In the rows, zero is written as 128.
Turns in one plane each, and the order they were made in; the first pair answered:
Bem:
[128  98 111 142 135 102 120 139 148 144 111 119  91] => [134 119 145 154 137  78 118 127 141 151 113 131 137]
[104 126 134 135 153 155 114 109 130 108 145 103 106] => [109 142 158 143 153 138 118 103 124 112 147 114 143]
[ 96 125 127 123 123 121  99 124 141 139 171 128 114] => [103 137 142 126 121 113 109 121 137 143 175 140 133]
gisez:
[121 113 148 146 133 119  60 147 140 136  88  70 120] => [107 115 160 154 148 126  68 131 147 133 103  68 108]
[140 137 133 118 104 135 136 132 139 128 128 124  95] => [145 136 134 120 102 133 137 131 139 125 121 125  94]
[133 141 107 118 139 151 196 120 145 126 121 139 114] => [124 144 110 105 128 167 184 140 136 127 148 142 114]
[105 136 143 136 137 155 145 116 139 138 140 131  99] => [130 133 121 114 104 155 128 164 121 148 129 134 115]
gudo:
[128 133 135 132 142 132 122 125 123 118 135 110 143] => [139 131 118 123 138 142 137 128 118 118 125 115 138]
[ 91 133 147 107 141 180 113 146 106 108 168 109 151] => [118 121  97  91 125 187 159 152 110 106 141 117 117]
[148  99 144 124 113 101 160 101 126 128 108 161 141] => [138 104 164 133 119  95 139  96 125 128 117 158 152]
[137 138 111 104 126 168 190 122 116 117 138 138 119] => [115 129 132 130 135 133 187 103 151 129 133 145  85]
Then:
Each pair is two turns apart.
[133 129 153 113 115 113  87 161 113 128 118 114 170] => [151 141 146 127 133 100 176 105 129 118  94 135 157]
Bem, gisez
[146 114 126 128 116 142  69 141 115 130 110 108 118] => [162 133 149 131 113 122  87 130 103 139 106 126 158]
gudo, Bem
[142 145 102 106 108 145 163 140 103 127 157 135 129] => [130 134 106 119 105 119 166 134 132 141 147 152  91]
gudo, gisez
[149 146 138 136 130 121 153 116 112 126 123 137 164] => [121 119 118 143 138 117 153 112 149 129 120 136  89]
Bem, gudo
[135 130 100 116 128 127 142 145 111 120 157 138 133] => [128 128 115 133 148 124 159 112 127 114 152 139 126]
gisez, gisez
[116 118 121 152 158 143 120  92 151 107 104  91 106] => [126 131 113 138 149 166 113 102 126  98 112  83 139]
gudo, gudo
[141 135 132 124 124 144 145 134 120 158 183 133 138] => [131 111 114 129 127 150 130 138 136 157 171 120  99]
Bem, gudo
[167 154 145 111 101 118 139 152 100 140 130 165 188] => [131 107 110 126 112 108 149 144 164 148 120 161  55]
Bem, gudo
[107 133 167 121  94 124  68 169 113 142 158 143 149] => [170 134 124 122  92  97 171 136 120 140  89 169 154]
gisez, Bem
[140 121 136 127 138 110 168  96 142 132 114 140 125] => [104 116 133 111 132 149 119 129 137 131 162 124  92]
gisez, Bem
[131 148 142 121 120 156 145 145 107 132 182 128 123] => [163 125 119 143 109  94 157 136 137 149 103 130 109]
gisez, gudo
[150 109 107 129 120  95 174 120 155 138  79 119  99] => [ 86 128 178 129 121 111  96 144 143 146 172 125 112]
gudo, gisez
[134  98 128 150 122 111  39 146 142 116  86  90 180] => [117 104 135 172 175 134 106  65 164  84  89  86 144]
gudo, gisez
[140 114 102 109 102 129 125 153 123 121  88 111 133] => [149 133 125 114 101 114 136 144 114 126  95 126 167]
Bem, Bem
[135 111 111 141 126 120  61 148 120 119  78  88 126] => [121 128 133 146 156 156  71 116 114  98 111  76 142]
gisez, gudo
[121 109 112 149 157 152  93 102 138 112  95  78 123] => [129 110  97 138 152 159 103 107 129 109  93  74 122]
gudo, gudo
[109 134 133 136 142 118 104 119 137 109 138 103 127] => [121 142 117 117 132 130 157 121 125 103 149 127 115]
Bem, Bem
[151 125 120 128 116 102  90 143 116 133 100 121 173] => [102 139 150 129 130 135  87 133 115 124 174 129 148]
gisez, gisez
[156 113 123 117 160 101 153 120 142 154  98 153 154] => [144  93 107 122 166 111 125 129 153 152  89 130 122]
Bem, Bem
[130 143 107 101 110 160 127 138 105 115 154 124 138] => [107 127 127 130 118 109 131 113 155 131 138 141  79]
gudo, gudo
[149 121 107 112 106 137 152 161 117 136 104 131 111] => [110 115 147 136 123 118 135 140 146 144 131 138  76]
gudo, gisez
[157 128 101  95  89 136 147 168  84 124 118 139 145] => [115 116 129 134 121 103 175 111 145 128 128 156  65]
gudo, gisez
[149 132 120 118 116 108 147 135 121 141 109 150 143] => [119 121 118 129 142 132 153 109 142 126 129 138  92]
gisez, Bem
[ 97 123 134 144 107  88  87 163 125 140 142 142 123] => [108 131 111 123  97 110 141 168 116 135 155 166 100]
Bem, Bem
[115 131 143 129 139 132 161 104 172 139 143 140  77] => [112 139 171 143 145 111 137  95 170 147 141 139 114]
Bem, Bem
[106 130 140 149 146 114 100 138 153 123 131 125 117] => [139 134 100 119 130 154 123 162 118 110 127 120 136]
gudo, gudo
[118 128 140 154 142  87 173  94 143 129  99 145 111] => [ 75 128 145 125 128 135 119 149 124 127 172 139  87]
gisez, Bem
[145 145 130 104  91 121 122 158 106 148 138 157 164] => [128 112 106 113  93 112 128 155 145 153 126 156  82]
Bem, gudo
[156 144 104 113 107 139 146 151 104 117 125 146 140] => [139 135 130 138 120 123  79 147 116 122 110 114 156]
Bem, Bem
[138 118  93 106 106 140 127 169 130 125 135 122 112] => [120 118 139 156 143 100 120 109 165 123 115 113 119]
gisez, gudo
[128 143 146 148 141 105 162  97 142 134 148 143 113] => [104 139 155 150 147 123 122 103 139 127 166 122 112]
Bem, gudo
[151 130 126 120 154 124 109 111 126 134 139  83 140] => [146 131 117 117 158 138 125 107 127 125 149  84 126]
gudo, gisez
[138 105 155 134 151 147 167 119 122 124 119 142 130] => [120  93 154 141 155 151 135 121 131 124 120 124 112]
Bem, gudo
[138 126 145 148 161 161 166 120 140 100 137 130 152] => [138 120 140 152 161 150 172 114 151 106 133 136 133]
gudo, gudo
[103 149 132 114 169 128 126 117  97 141 143 119  98] => [132 140 112 120 160 103 133 116 104 147  93 112 113]
gisez, gisez
[103 134 158 133 122 122  73 156 130 135 154 122 132] => [116 137 120 106 108 149 143 163 119 129 168 153 100]
Bem, Bem
[120 129  98 131 107 100 102 171 136 114 137 133 113] => [ 95 134 121 151 137 105 116 132 151 101 156 134  96]
gisez, gisez
[107 120 165 159 156 100 125  85 159 125 129 128 116] => [108 133 157 112 109 129 111 160 114 134 187 154 136]
gisez, Bem
[126 119 144 141 141 122 127 106 131 127 113 114 150] => [140 125 121 121 129 146 155 119 116 118 122 121 149]
gudo, Bem
[160 134 111 120 111 132 114 157  98 137  95 119 200] => [ 94 150 158 126 145 175 116 123 108 120 184 126 163]
gisez, gisez
[143 121 111 129 140 117 147 108 145 132 105 126  89] => [108 132 147 126 142 137 103 123 135 134 162 121  98]
Bem, gisez
[131 117 108 131 134 130 131 127 114 152 114 142 123] => [128 124 121 138 138 120 124 125 110 154 113 141 138]
Bem, Bem
[136 119 118 133  89 125 121 159 117 105 130 132  97] => [131 117 130 151 103 103 119 140 134 109 113 133  87]
gudo, gisez
[127 153 124 121 150 167 142 119 118  95 144 142 149] => [148 146 112 129 150 148 149 110 125  97 107 135 158]
gisez, gisez
[141 148 132 127 122 139 117 116 122 123 115 113 158] => [142 145 118 122 125 148 142 111 126 118 116 116 144]
gisez, gudo
[137 110 127 124  96 115 146 157 143 121 127 156  90] => [112 121 174 151 121  99 116 125 151 121 140 147 116]
gisez, gudo
[142 116 147 148 134  95 144 123 162 127 101 106 103] => [116 133 161 120 128 151 122 153 128 117 174 109 118]
gisez, gudo
[130 102 109 126 119 135 104 151 129 137 121 124 107] => [127 117 149 152 138 105 103 113 136 141 119 129 142]
Bem, gisez
[ 76 138 193 157 153 122 133  83 151 144 150 146 108] => [ 76 123 153 138 148 148 153  98 157 137 150 143  59]
Bem, Bem
[125 132 142 127 136 143  90 135 118 131 120  97 141] => [155 146 119 110 121 140 162 130 110 133 118 131 139]
Bem, gudo
[111 125  97 121  99 126  93 202  99  99 163 130 123] => [120 146 124 125  96 107 112 193  86 104 170 151 165]
Bem, Bem
[ 99 137 192 140 116 102 129  98 116 125 148 143 138] => [138 127 124  98  77 123 165 149  96 127 135 161 113]
Bem, gisez
[132 148 114 124 129 142 166 113 143 109 138 146 114] => [150 143  98 118 113 134 161 129 138 115 118 145 126]
gisez, gisez
[112 140 172 126  95  93 122 154 119 168 157 175 134] => [107 137 183 153 121  80 145 104 139 158 135 167 126]
gisez, gisez
[105 102 139 140 143  85 135 105 153 125 104 105 100] => [ 89 130 166 113 124 110 128 136 120 129 180 136 121]
Bem, gisez
[164 139 120 111 119 125 164 101 109 144 109 124 159] => [132 144 138 116 139 141 175  79 119 134 142 128 132]
gisez, gudo
[107 136 160 139 148 139  92 123 145 138 125 112 113] => [133 158 151 118 134 165 118 134 108 129 138 120 159]
gudo, Bem
[115 126 149 171 151 114 108  83 154 116 108  96 139] => [127 130 106 108 109 181 110 160 104 110 159 106 139]
gisez, gudo
[141 121 125 119 113 133  98 128 103  93  88 101 143] => [111 126 146 116 122 155  92 127 104  88 134 105 128]
gisez, gisez
[126 124 128 118 115 109 139 152 135 143 129 149 116] => [113 133 159 133 131 103 122 134 135 140 135 145 135]
gisez, gudo
[142 119 128 134 129 141 136 117 124 118  86 106 163] => [143 114 109 128 126 153 147 126 124 114  87 106 144]
Bem, Bem
[102 126 136 118 144 157  99 132 110 112 148 107 113] => [143 115  96 112 133 144 128 138 107 114  96 103 116]
gudo, gisez
[129 119 113 136 104 107 126 139 123 139 129 131 113] => [126 130 129 137 108 109 108 140 113 135 142 126 136]
gudo, gudo
[ 95 119 176 127 149 141 100 121 119 139 149 149 121] => [147 106 125 106 110 128 109 166 107 151  97 151 130]
gisez, gudo
[146 122 105 127 146 149 138 134 125 125 107 102 143] => [149 129 119 132 146 138 142 126 122 127 108 110 164]
Bem, Bem
[153 110 102 126 109 102 143 150 120 137  93 134 140] => [150 108 111 132 114  97 124 149 124 139  91 125 146]
Bem, Bem
[125 108 111 153 153 135 164  98 158 114  99 111  77] => [110 136 155 145 161 166 101 109 115 102 143  88 166]
gudo, gudo
[119 128 116 132 106  92  87 133 134 142 109 147 112] => [131 141 103 115  97 103 133 134 124 139 121 171 106]
Bem, Bem
[100 124 138 138 164 165 201  87 141 108 132 149  73] => [170 110  84 113 110 131 185 149 116 128  49 147 117]
gisez, gisez
[109 125 138 126 128 156 105 152 119 131 152 125 124] => [120 114 116 122 121 146 132 147 133 134 133 133  92]
gudo, gudo
[131 143 137 117 129 162 157 118 105 112 163 137 154] => [114  99 105 131 135 154 114 126 141 113 124 101  91]
gudo, Bem
[153 131 121 112 115 103 168 137 127 141 107 149 136] => [115 141 164 131 144 116 156 103 132 129 151 145 137]
gisez, gudo
[137 146 187 110 115 105 152 150  72 122 183 157 184] => [170 129 140 118 127  93 225 111  96 114 118 159 149]
gudo, gisez
[143 145 155 129 122 107 130 126  99 141 138 136 177] => [122 101 100 122 125 146 101 150 120 131 127  97  90]
Bem, Bem
[139 138 112 123 159 178 176 106 100  95 136 124 147] => [115 103 112 155 171 143 125  98 148 105 100  97  95]
gudo, Bem
[158 108 102 128 146 151 130  82 124 100 106  67 153] => [110 114 127 115 146 180 120 102 130  99 185  83 109]
gudo, gisez
[134 115 141 145 119  99 102 127 148 135  84 130 110] => [116 130 166 151 136 116  82 116 136 125 111 121 137]
gudo, gisez
[141 134 125 127 129 136 107 135 105 121 113 108 184] => [141 121  88 109 123 160 126 148 109 114 117 106 139]
Bem, Bem
[121 133 133 112 123 130 128 133 116 123 133 131 159] => [112 133 142 124 135 127 137 112 125 122 131 129 149]
gisez, gisez
[115 121 133 112 135 139  95 121 140 124 126 136 144] => [127 126 124 104 130 145 105 124 130 120 121 138 152]
gudo, Bem
[126 123 144 135 142 130 120 104 128 114 144 123 138] => [144 124 121 118 129 142 128 122 110 112 136 122 149]
gudo, gisez
[111 117 148 148 150 162 157 105 133 116 151 149 100] => [107 113 150 148 155 170 134 108 129 113 156 136 108]
gudo, Bem
[168 105  87 137 161 131 223  82 162 121  69 137  77] => [123 128 170 169 184  99 204  50 172 133 119 159  97]
gudo, Bem
[135 135 124 115 136 148 126 164 135 147 103 135 101] => [133 139 149 140 154 129 121 132 147 147  91 126 117]
gisez, Bem
[132 156 145 125 129 136 122 143  99 128 157 126 161] => [141 136 112 129 127 107 168 131 134 138 122 145  93]
gudo, gudo
[123  88 125 118 136 132 121 148 132 116 145 118 100] => [131  98 150 132 136 105 101 143 127 127 130 115 143]
Bem, gisez
[129 131 147 118 110 133 100 162 108 131 138 142 144] => [137 117 127 123 104 113 134 157 131 135 115 156  98]
gudo, gudo
[146 105 119 126 114 100 133 141 142 122 120 142 134] => [122 109 147 140 129 100 120 125 148 121 142 142 129]
gudo, gisez
[132 100  97 106 119 145 132 126 109 134 141 117 123] => [120 105 111 117 138 147 142 100 118 129 147 119 111]
gisez, gisez
[150 125 128 129 106  62 137 131 128 149  75 141 165] => [146 131 141 128 108  73 122 133 114 148  87 131 188]
gudo, gudo
[130 131 140 100 123 138 127 127 123 125 130 123 144] => [124 125 133 102 125 142 116 132 129 126 127 111 136]
Bem, Bem
[125 139 145 145 140  81  99 127 158 132 118 110 153] => [136 134  88 112 125 126 164 143 155 119 132 127  88]
Bem, Bem
[125  92  83 107 139 180 121 130 109 112 163  89 134] => [ 97  77 109 142 148 132 118 102 161 130 149 103  81]
gudo, gudo
[139 126 120  99 125 132 109 152 128 132 110 117 115] => [131 137 152 128 148 112 119 111 140 129 102 117 132]
Bem, gisez
[ 86 143 166 135 148 143 121 100 137 127 163 149 139] => [144 128 132 142 135  97 131 104 142 138  73 141 164]
gisez, gisez
[ 97  98 111 139 125 119 134 155 162 142 139 151  49] => [ 90 145 184 149 130 106 121 137 135 143 184 169 136]
gudo, Bem
[135 103 175 125 131 125  72 143 130 128 190 119 128] => [204  91 116 126 133 110 133 115 129 116  92 103 150]
gudo, gisez
[127 108 122 135 133 109 150 121 146 148 118 130 103] => [104 120 145 126 132 130 123 136 131 146 165 130 116]
gisez, gudo
[130 138 148 145 148 140 109 116 123 116 139 112 134] => [146 142 126 128 135 148 155 118 115 116 140 136 126]
Bem, gudo
[167 136  97 115 110 177 160 145  96  98 121 122 159] => [144  92  81 141 121 150 126 139 147 107  84  99  82]
Bem, gudo
[134 121 121 117 123 132 130 136 133 129 122 122 131] => [121 121 136 126 129 119 122 128 139 132 124 122 131]
gudo, gudo
[152 148 135 109  95 130 149 141 101 132 150 136 167] => [126 154 158 130 124 134 162  97 119 121 166 134 148]
gisez, gisez
[112 140 111 117 118 120 148 131 157 161 143 170  83] => [106 145 141 131 116  99 109 133 160 170 149 167 106]
gisez, gudo
[128 122 113 131 130 146 114 134 118 124 138 104 112] => [133 119 107 135 128 136 116 133 123 129 126 108 104]
gudo, gisez
[126 144 118 101 137 169 146 119 122 108 149 137 124] => [116 143 152 127 146 144  93 111 127 114 137 121 157]
Bem, Bem
[137 140 145 138 132 101 142 112 129 136 124 150 142] => [138 141 139 124 115 107 129 141 115 141 131 153 148]
gisez, gisez
[149 131 135 131 122 143 127 127 106 127 119 124 165] => [149 109 106 133 123 137 128 127 125 129  94 115 123]
gudo, Bem
[104 178 122  91  87 175 134 185  65 114 163 130 110] => [135 147 125 162 109  60 155 114 137 135  33 125  95]
gisez, gudo
[103 132 132 131 139 105 124  93 145 145 131 166 110] => [101 126 126 127 137 113 122  98 148 142 128 161  99]
Bem, Bem
[159 146 120 127 148 138 165 102 106 113 106 133 171] => [113 148 142 121 150 159 162 112 116 117 170 150 120]
gudo, gisez
[135 151 145  98 119 126 150 120 154 136 123 159 125] => [111 134 152 107 129 132 104 125 167 136 125 135 103]
Bem, gudo
[159 152 110 127 145 144 202  82 125 110 109 152 122] => [109 159 146 102 119 157 131 149 110 128 199 167 110]
gudo, gisez
[121 116 138 164 147 114 116 107 144 120 100  92 124] => [111 149 170 140 132 130 124 130 116 125 168 126 154]
gisez, Bem
[115 130 114 116 101 127 120 166 113 139 154 143  98] => [119 126 140 156 123  78 109 126 138 143 105 132 120]
gisez, gudo
[113 116 117 133 137 111 116 138 161 132 126 104  74] => [126 123 124 127 125 107  78 162 140 137 125  91 125]
gudo, gisez
[134 110 133 169 144  96 148  89 165 129  91 132  83] => [143 124 136 166 137  92 175  87 158 129  99 147  99]
Bem, Bem
[157 117  86 111 145 143 147 115 134 118  90  90 110] => [139 134 149 144 156  90 136  85 153 138  98 113 136]
gudo, Bem
[158 124  97 130 125 138 139 125 114 120  95 132 136] => [120 133 133 148 152 150 142  90 128 113 133 135 121]
gisez, gudo
[128 116 131 142 137 103 119 123 141 139 109 121 117] => [135 135 149 139 135 107 130 120 122 137 126 135 155]
Bem, gudo
[141  86 115 145 106  90 138 162 155 166 110 120 106] => [136 106 154 154 110  83 105 157 136 166 125 115 170]
Bem, gudo
[133 152 157 137 137 118 129 126 118 121 147 152 125] => [121 130 135 137 138 131 101 138 131 119 137 126  90]
Bem, Bem
[106 136 142 117 100  99 146 157 136 159 164 171  75] => [150 131 130 121  86  65 124 166 126 169 103 156 136]
gudo, gisez
[111 128 107 114  91 122  91 190 110 139 185 165 117] => [112 120  98 120  91 104 106 184 128 146 171 174  82]
gudo, gudo
[134 137 123 114 107 125 163 147 131 137 147 172  98] => [109 147 167 129 117 121 118 141 128 139 169 164 132]
gudo, gudo
[ 93 127 114 127 118 162  83 138 154 137 138 121  85] => [107 118 112 151 133 134 107 102 172 135  93 113  88]
gisez, gisez
[146 139 136 144 130  86 147 109 132 138  89 133 146] => [120 136 149 153 138  87 143 102 149 139 110 138 121]
Bem, gudo
[ 97 113 118 124 135 137 127 112 156 118 154 130  52] => [101 133 133 106 132 178  93 129 110 106 183 109 123]
gudo, gudo
[138 118 126 139 112 102 122 144 130 145 103 138 140] => [135 119 134 141 115  95 131 137 134 146 113 148 133]
Bem, gudo
[135 121 106 144 111 144 135 147 131 115 120 121  95] => [123 122 111 145 113 149 136 140 135 112 132 123  89]
gisez, gisez
[105 150 148 128 144 154 141 130 124 129 164 141 137] => [104 135 124 120 144 169 145 139 129 124 159 130 104]
Bem, gudo
[150 120 106 131 134 175 108 146 121 123 110  97 145] => [142 116 113 151 156 163 129 109 141 119  98  95 126]
gisez, gudo
[162 124 105 111 115 102 135 158 122 152  97 148 131] => [106 139 140 108 133 143 126 148 121 137 175 157 104]
gisez, gisez
[126 145 129 134 133 106 159 151 142 115 156 161  86] => [125 141 144 142 123  85 127 160 144 128 150 158 100]
gisez, gudo
[132 139 119 131 100 102 152 156 145 149 129 154  84] => [110 140 153 144 115 103  79 159 137 147 140 120 122]
Bem, gudo
[ 95 110 141 122 131 126 126 102 136 141 162 137 107] => [108 122 141 111 129 145 119 113 110 135 170 131 146]
Bem, gudo
[120 130 151 145 152 138 133 114 126 123 127 120 156] => [141 126 134 135 135 134 128 137 118 133 111 122 170]
gisez, gisez
